(in the rows, 128 means zero)
Where one turn sends some rows of the set: a few examples, then the rows asked:
rus: [117 109 144 131 148 172 140 144 172 131 120 143 125 114  92  92 170 119
 141 127 134]
Pegas: [146 113 159 120 112 150 155 114 141  88 103 141 105 122  90 103 114  91
 147 140  87]
legeb: [136  87 165 135 161 134 124 123 137 104 134 124 118 109 107  84 130 124
 143 154  96]
Sopo: [121  94 158 131 153 158 134 141 163 108 119 128 137 124  97  77 171 122
 160 120  97]
pina: [119  95 167 107 132 160 129 131 142 116 145 113 117 109 122  75 121 118
 116 137  96]
rami: [135 110 142 130  94 150 137 146 152 124 113 155 127  64 102  98 146 107
 138 119  73]
Vus: [134 106 161 141 101 147 142 105 150 114 103 110  96  88 117 105 114 103
 137 152 106]
fevam: [137 139 150 138 118 151 127 169 122 124 106  94 125 103  77  88 132 109
 135 135 122]
Sif: [151 111 122 160 127 141 132 133 134 111 111 138 139  97 103 105 152 121
 150 180 119]
lek: [123 108 154 110 146 155 132 138 159 136 120 124 113 146  78 101 134 128
 125 167  93]
Pabam: [136 115 145 165 114 141 121 150 150 115 128 108 146 126  89 103 137 156
 154 161  96]
madu: [114 128 129 151 122 153 145 158 162 116 115  88 107 119  97  91 129 142
 140 114  68]
pere: [139 149 152 144 111 157 144 143 142 108 121 119 129  94  66 133 163 124
 140 118  99]
bigas: [123 101 144 124 172 160 157 145 135 118 115 127 118 148 106 106 139 130
 140 122 115]
Rif: [130 124 137 147  76 128 122 150 150 101 110 122 129  81 116 127 125 109
 129 144  87]
dov: [129 129 124  93 129 160 156 147 150 142  93 116  99 103 127 114 133 109
 132 120  98]
Sov: [119  97 124 120 136 161 132 185 124 118 127 129 137 115  96  85 137 128
 155 118  96]
simus: [138 118 140 156 131 166 125 175 146 140 113 113 132 125 117  71 120 131
 144 146  99]
gusos: [127  94 138 141 158 163 159 134 157 114 106  89 130 114 111 103 155 152
 131 133 108]
Fevu: [158 107 134 119 115 183 182 148 151 126 125 121 123 118 111  96 129  91
 138 139 117]
bolo: [124 141 146 139 117 145 160 137 150 121 107 106 113 145 108 122 140 159
 135 114 101]
Gol: [141 121 139 144 129 139 157 184 174 127 129 129 111 121 100 123 128 120
 121 100  98]
bazaz: [130  84 144 127 133 138 165 128 171  96 121 118 123  75  88 118 123  95
 133 126  98]
lav: [149 135 148 148  90 139 133 139 149 120 136 163 117 101 112 112 120  98
 135 148 105]
tepo: [123  82 133 112 130 124 132 135 153  89 109 142 132 113  97 144 135 122
 118 132 100]
fivi: [159 110 150 146  87 160 117 160 146 112  94 119 129 108 109 108 119 103
 164 129 104]
lunaz: [125 103 130 145 106 164 125 189 121 116 122 127 138 132 121 114 134 124
 145 119 103]
zapo: [129 110 135 126 117 132 171 112 168  94 108 144 106  94 101 135 156 110
 133 146 105]
kir: [130 108 138 137 129 145 166 163 182 130 116 140 115 103 136  99 141 138
 116 134 130]
dufe: [140 129 134 133 115 129 122 132 178 119 124 114 116 115  93 111 151 157
 137 167  80]
Defib: [131 104 152 139 106 158 130 153 153 119 120 142 132  59 111 103 153 119
 134 169  84]
Linar: [121 125 135 130  74 173 162 156 154 120 115 106 122 101  96 123 148  99
 130 153  94]
Zom: [126 133 107 119 144 158 151 151 142  96 119 118 115  88 114 134 132 136
 125 138  71]
lebo: [123 156 145 163 157 168 159 146 157 119 120 119 118 126 102 105 134 132
 137 133  88]
sulig: [151 100 122 131 133 132 146 145 131 105 126 136 140 109 111 139 166 106
 142 168 108]
vutum: [150 107 142 141 116 135 147 125 129 107 127 108 126 115 110 109 102  84
 120 154  86]
kezed: [113 104 119 118 161 145 157 131 166 101 131 136 111 120 114 120 141 136
 136 125  73]
zor: [132 110 130 118 114 142 132 171 167 144 112 126 142 119 134 107 133 143
 125 130 128]
nik: [133 140 147 147 116 173 113 155 135 116 112 139 114 131 117  83 150 147
 152 127  87]
Ziren: [103 129 154  98 130 132 163 133 140  91 131 128 104 100 110 104 147 125
 114 149  98]
figib: [124 112 149 128 107 157 146 157 172 137 103 121 105 119 108  91 142 122
 122  89 118]
tenin: [132 149 136 150  97 164 156 152 156 110 109 131 126  83 110 113 148 123
 131  98 112]
nevo: [146  97 130 121 114 164 176 130 155 113 120 145 106 112 118 115 136 103
  98 123 111]
bitob: [131 109 145 140 131 140 141 127 125  90 128 134 145 101  90 105 143 114
 150 170  64]
kotaz: [130 136 152 126 133 128 125 152 156 105 118 104 132 118 104 116 139 101
 175 170  88]
vuk: [135  94 130 123 109 153 127 107 121  86 106 120 138 118 116 103 134 129
 152 161  95]
rok: [129 100 143 104 104 127 124 153 161  77 104 145 121  95  95 120 159 112
 130 126  98]
Tav: [142 112 162 123 116 147 115 155 154 104 114 113 107 129 109 108 114 105
 167 135 136]

lek goes to Ziren
bazaz goes to Gol
Where do these go?
Sif goes to Sopo
bolo goes to Vus
kezed goes to nevo
figib goes to Rif
zor goes to Defib
Tav goes to dufe

Where one turn sends some rows of the set: a few examples, then the rows asked:
Q: [126  96 103 120 112 115 107 120 154 144 133 121 149 116 150 117 141]
E: [112 140 138 133 162 146 124 129 118 126 137 103 102 132 108 119 122]
X: [118 119 117 141 133 117 122 176 136 141 133 144 131 112 102 129 152]
D: [121  94 149 125 150 131 132 141 131 115 135 142 151 140 118 157 131]
J: [147 142 139 108 107 133 130 125 140 152 126 143 146 128 153 137 113]
Y: [133 122  94  98 146 121 129 108 135 127 126  97 126 130 139 105 110]
G: [119 140 115 153 144 139 145 118 137 150 160 117 118 133 142 118 159]
R: [132 101 107 126 100 101 111 130 139 127 123 113 151 110 130 113 154]
C: [131 127 117 147 124 133 150 110 136 129 149 104 120 129 145 105 166]
M: [118 155 129 134 123 144 139 119 144 149 147 151 136 154 103 137 139]
A: [105  96 117 119 117 132 133 101 137 145 138 141 143 163 136 129 125]
L: [143 146 127 127 124 114 130 142 131  88 118 113 139 114 122 134  98]
K: [114 118 110 131 119 111 135 147 159 128 127 168 147 143 108 117 113]
Z: [133 117 115 114 133 116 149 120 104 105 114 107 118 134 147 131 102]
S: [123 137 117 111 129 121 107 165 124 125 127 107 148 113 105 122 102]
U: [135 147 140 124 137 129 126 114 104 110 116 107 113 127 111 154 124]
T: [128 143 117 151 161  92 144 111 133 133 129 153 130 144 134 128 119]
V: [122 127 127 152 120 118 135 166 117 133 130 129 118 115 104 116 163]

U goes to L
T goes to D
Where do these go?
S goes to Y
Q goes to G
R goes to C
M goes to K

Where one turn sends some rows of the set: a few examples, then the rows asked:
vos: [119 180 164  91 139 105 102 149 184 121 121 110]
pom: [106 176 159 114 151 119 112 157 182 137 111 110]
Sek: [120 187 158 126 129 113 111 124 174 125 128 122]
tis: [135 161 176  72 160 126 129 117 180 110 115 173]
Babig: [127 171 129 125 146 108 116 134 153 142 139 120]
Vupu: [139 149 158  61 175 121 131 131 169 120 120 170]
kaza: [134 156 149  91 168 125 143 111 151 132 128 178]
zemu: [127 146 143 106 161  97  91 150 173 154 135 127]
pizit: [134 150 152  62 177 119 137 131 158 129 122 169]
Nin: [140 154 151  99 170 117 131 125 146 142 119 188]
gomu: [130 187 137 132 141 110 125 138 154 154 112 137]
Bip: [127 156 146 134 148 104  96 129 170 153 137 136]
tudo: [123 199 167 118 129 110 116 139 177 136  99 132]
latap: [129 169 172  90 153 128 138 104 168 118 118 178]
bog: [132 174 131  99 159 102 120 164 153 157 111 126]
kur: [145 139 154 106 154 108 120 161 184 151 119 114]
giri: [139 149 160  68 177 111 123 145 157 136 112 177]
Zosip: [125 185 160  85 147 101 112 166 178 140  97 122]
larip: [134 169 176 104 152 121 127 113 163 127 110 190]
Neb: [147 143 148 133 147 114 126 144 174 155 124 123]
poge: [136 164 164  69 165 111 135 120 175 108 107 175]
Fon: [140 152 176 110 140 111 116 152 199 138 110 116]
pum: [138 168 161  88 160 116 138 107 170 110 111 182]
Dut: [126 164 135  90 157 102 108 158 164 137 132 109]
papef: [121 168 170 125 136 105  89 127 189 140 127 134]
samu: [128 163 177  61 162 121 133 124 176 115 113 169]
Funip: [132 165 185  72 160 115 120 134 175 122 102 180]
vira: [107 178 154 131 146 123 116 146 176 140 114 115]
goga: [138 162 163  95 158 130 136 104 167 118 123 181]
mego: [122 157 168  97 150  98  84 149 192 141 125 125]
mot: [142 156 168 135 133 116 122 135 189 143 117 124]
suli: [109 168 146 112 160 118 114 162 173 144 115 109]
zug: [141 159 145  88 170 114 142 113 158 119 117 180]
boz: [140 155 149  68 176 110 137 125 164 117 113 175]
vafi: [110 170 141 128 156 121 118 152 167 147 119 115]
vugot: [142 149 145  85 174 125 137 118 156 128 128 177]

tudo goes to Zosip
tis goes to Vupu
Where do these go?
latap goes to samu
Nin goes to larip
boz goes to zug
zemu goes to Bip
pom goes to suli
mot goes to Fon
Dut goes to Babig

Where one turn sends some rows of the set: a few examples, then the rows asked:
molu: [163 153 114 146 147 127 128 167  96 159 109  99 130 112 145 127 139 131
 131]
bevab: [ 99 146 141 165 140 137 100 102 105 107 126 127 140 129 111 140 139 140
 128]
givez: [132 183 121 122 134 164 128 127 107 138 166  93 126 124 110 158 159 125
 128]
Pame: [120 133 134 171 132 137 126 138  94 146 106  96 143 115 163 154 145 150
 110]
nodir: [115 181 116 131 131 128 142 150 105 123 140 128 115 120 107 121 143  98
 147]
bako: [133 137 151 153 150 148 105 125 100 106 179  96 144 112 114 133 144 130
 116]
tul: [139 145 124 152 137 134 156 169  81 160 120  91 127 120 142 122 130 118
 138]
fuv: [127 118 110 159 130 152 115 135 100 127 134  85 117  94 132 121 140 131
  85]
mobu: [117 127 134 156 142 144 115 145 106 122 111 106 145 126 155 145 141 168
 110]
Zap: [124 163 112 128 133 137 126 141 105 116 144 134 110 133  96 134 145 101
 152]
gidot: [112 153 137 136 134 137 108  96 104  89 130 120 135 132 120 137 145 133
 142]
binem: [134 170 113 134 132 147 130 154 103 120 153 114 117 119 110 133 156 100
 167]
pera: [141 156 130 154 138 130 145 176  94 168 117  89 133 107 137 126 146 121
 132]
nav: [132 168 119 130 132 131 148 136 106 125 146 129 116 110 111 124 158  92
 152]
Memi: [132 133 124 157 104 158 106 143 103 131 159  97 129  97 125 101 144 108
 117]
Toz: [108 143 138 142 127 133 100 100 101  94 142 122 129 121 113 127 141 134
 136]
rivi: [140 170 107 139 140 142 134 144 112 120 131 114 111 120 108 131 161 103
 169]
Muti: [112 134 145 167 140 154 110 136  93 146 110  99 141 135 148 138 127 156
 105]
misug: [155 165 112 145 152 133 136 160  82 169 121  96 133 114 150 132 141 132
 132]
Pafa: [155 158 119 144 143 123 153 171  80 151 128 106 121 122 143 130 151 118
 137]
Nelu: [102 146 136 150 138 155 115  98 104  99 142 141 125 139 121 131 143 131
 127]
goraf: [143 178 104 154 149 146 144 132  81 148 131  86 114 113 115 110 160 145
 107]
vaf: [ 99 159 145 152 137 144 103 104 110 113 137 147 130 127 119 136 153 132
 126]
Misun: [106 127 124 165 142 145 118 131 102 135 113 105 135 116 151 141 142 172
 105]
zetal: [119 153 119 160 124 141 143 110 105 140 144  96  99 108 117  92 153 150
 116]
degi: [125 159 138 144 157 165 112 148  93 143 178  96 161 121 136 124 148 118
 124]
sen: [119 119 148 172 138 155 118 126  90 152 116 111 140 126 156 146 142 149
 117]
nuso: [104 172 119 125 155 157 140 112 106 161 156  91 122 129 136 135 149 144
 113]

Toz goes to binem
pera goes to Muti
givez goes to goraf
Where do these go?
rivi goes to molu
degi goes to nuso
Zap goes to Pafa
sen goes to vaf

Where one turn sends some rows of the set: a few examples, then the rows asked:
mutup: [110 121 158 167 127 128 125 120 131  88 118 130 141 115 142 140 109 105
 137 126 104 116 112 126 134]
nor: [149 115 154 140 129 121 151 135 111 103 165 140 106 116 140 128 137 138
 123 131 114 155  98 120 146]
Kup: [118 106 104 152 113 107 113 132 140 118 127 152 101 123 103 145 138 117
 170 124 139 116 116 135 154]
podu: [134 116  98 110 146 125 132 144 151 108 143 163 107 144 133 125 135 132
 128 154 157 135 123 123 119]
kob: [120 121  87 128 115 136 126 173 122 119 108 156 122 132 144 125 125  81
 117 128  98 119 105 124 118]
dumok: [139 143 127 111 133 115 137  94 137 120 114 129  96 131 133 118 123  84
 141 151 114 116 121 125 111]
pasof: [110 128 144  83 120 127 144 158 112  99 130 130 113  97 125 125 133 110
 123 118 117 137 118 107 153]
Venen: [139 126 109  95 130 140 157 132 105 108 125 158 111 115 136 133 117 139
 123 134 158 144  95 114 122]
Res: [143 123 123 116 128 102 131 115 129 142 113 160 123 127 143 143 149  97
 151 135 148 155 131 136 153]
mufa: [139 124 115 146 118 134 114 131 135 106 135 109 145 112 131 134 107 131
 106  99 150 116 129 117 143]
vuvu: [119 127 102 118 119 141 128 160 114 113 123 165 124 124 143 128 133  80
 116 141  74 123 112 112 130]
zime: [106 148 141 126 114 133 131 153 126  98 117 115 142  89 122 124 138 126
 127 109 112 121 108 122 151]
gupu: [102 111 129  94 106 139 132 113 146 126 116 161 140 148 141 114 158 108
 138 121 123 103 119 120 135]
kod: [117 104 150 141 128 121 128 109 123 102 118 119 105 129 163 137 104 116
 137 144 102 126  92 140 139]
fege: [134  93  89 137 126 140 130 144 106 151 121 145 117 141 136 157 151 131
 117 121 120 114 100 129 158]
kal: [133  91  97 128 129 138 137 144 103 118 130 149 130 144 154 161 155 123
 117 121 116 119  89 125 161]
Tezu: [119 109 130 123 111 117 120 156 119 110 110 127 109  81 121 125 150  98
 106 106 106 112 125 112 147]
ledaf: [129 117 151 119 137 137 111 124 129 106 117 173 127 125 127 132 140 109
 131 159 126 107 112  92 100]
Leleb: [142 130 137 116 142 106 125 126 123 138 120 171 113 146 114 149 119 123
 103 117 136 120 107 143 115]
Befa: [106 115 101 143 155 122 145 149 100 121 124 132 102 132 150 160 143 100
 113 136 115 125 132 105 123]
ditur: [119 109 111 142 148 125 126 137 103 131 120 148  91 129 158 165 133 101
 105 145 104 117 131 115 127]
zoveb: [125 118 105 138 102 116 120 129 145 117 130 126  87 139 130  95 118 131
 138 123 114 127 135 134 109]
duzi: [121 132 132 116 121 136 167 128 128 100 103 149  94 143 131 115 138 127
 129 158 129 133  81 127 136]
nizaf: [121  98 138 124  90 133 137 130 144 111 119 162  93 122 127 135  98 126
 139 128 118 114  96 102 165]
butu: [134 121 136 166  72 124 138 108 146 129 110 134 122 106 124 140 131 113
 144 146 118 117 122 106 126]
pigi: [109 117  98 151 126 109 137 133 130 119 151 131 122 104 113 163 149 108
 149 108 103 113 120 130 159]
sutip: [132 126 145 104 154 115 121 105 139 139 152 128 135 110 130 137 122 118
 111 105 119 135 122 101 133]
mami: [145 107 124  77  99 128 155 127 137 120 121 150 132 105 112 122 118 115
 150 141 111 108 100 120 128]
suvum: [133 105 145 122 105 127 119 129 151 133 132 143 139 132 119 118 154 102
 138 109 122 117 152 114 114]
gokip: [156 107 105 156 101 149 120 126 131  99 147 120 139 111 149 138 127  89
 112 119 122 113 114 107 152]
gim: [130 102  79 144 125 125 134 137 117 105 115 138 109 120 112 128 132 118
 103 141 101 106  82  88 141]
voz: [127 126 116 132 161  96 115  90 132 122 142 151 124 112 134 114 137 121
 110 139 125 135 109 107 113]
Gez: [111  95 134 150 141 132 129 134 134 135 119 108 132 119 156 137 107  93
 122 115 100 118 106 136 135]
rapuv: [138 149 140 124 103 115 133 116 145 137 135 137 124  93 140 157 127 129
 128 127 104 133  83 135 158]
fiki: [121 134 111 121  87 130 140 123 124 104 122 150 156 124 136 123 155 142
 136 163 112 137 114 112 121]
pamor: [161  93 125 124 127 110 159 122 143 130 136 125 134 112 124 134 137 134
 122 167 143 139 114 107 145]
zun: [120 117 133 153 122 109 106 139 148  99 134 150 122 121 114 156 135 120
 136 103 131 100 137 139 152]
Vof: [110 102 109 129 124 114 143 114 133 100 102 181 111 151 130 119 120 117
 146 150 134 144 116 123 123]
vego: [116 152 103 124 113 120 153 117 141 144 117 133 131 145 125 151 118 140
 110 144 145 135 108 113 153]
fuzon: [131 111  76 143 121 142 145 138 113 126 127 131 130 126 108 118 134 117
 107 140  95 119  94  88 143]
zerop: [129 121 131 146  90 117 182 112 123 122 123 133 114 117 125 135 127 127
 106 151 131 110 124 110 109]
Kifu: [110 129 121 120 139 147 121 141 126 134 141 144 119 121 146 122 128 109
 163 110 147 155 128  96 140]
gome: [159 110 105 143 114 139 131 144 132 107 154 117 136 131 125 110 112 105
 120 122 153 139 128 110 128]
Pepi: [138 139 128 121 113 124 139 150 147 148 133 179 132 101 141 152 129 113
 124 139 145 129  84 133 145]

suvum goes to sutip
Kifu goes to nor
Where do these go?
gupu goes to voz
ditur goes to fege
pigi goes to gokip
Leleb goes to vego
Res goes to pamor
duzi goes to Vof
kob goes to Befa
mutup goes to zun
kod goes to Kup

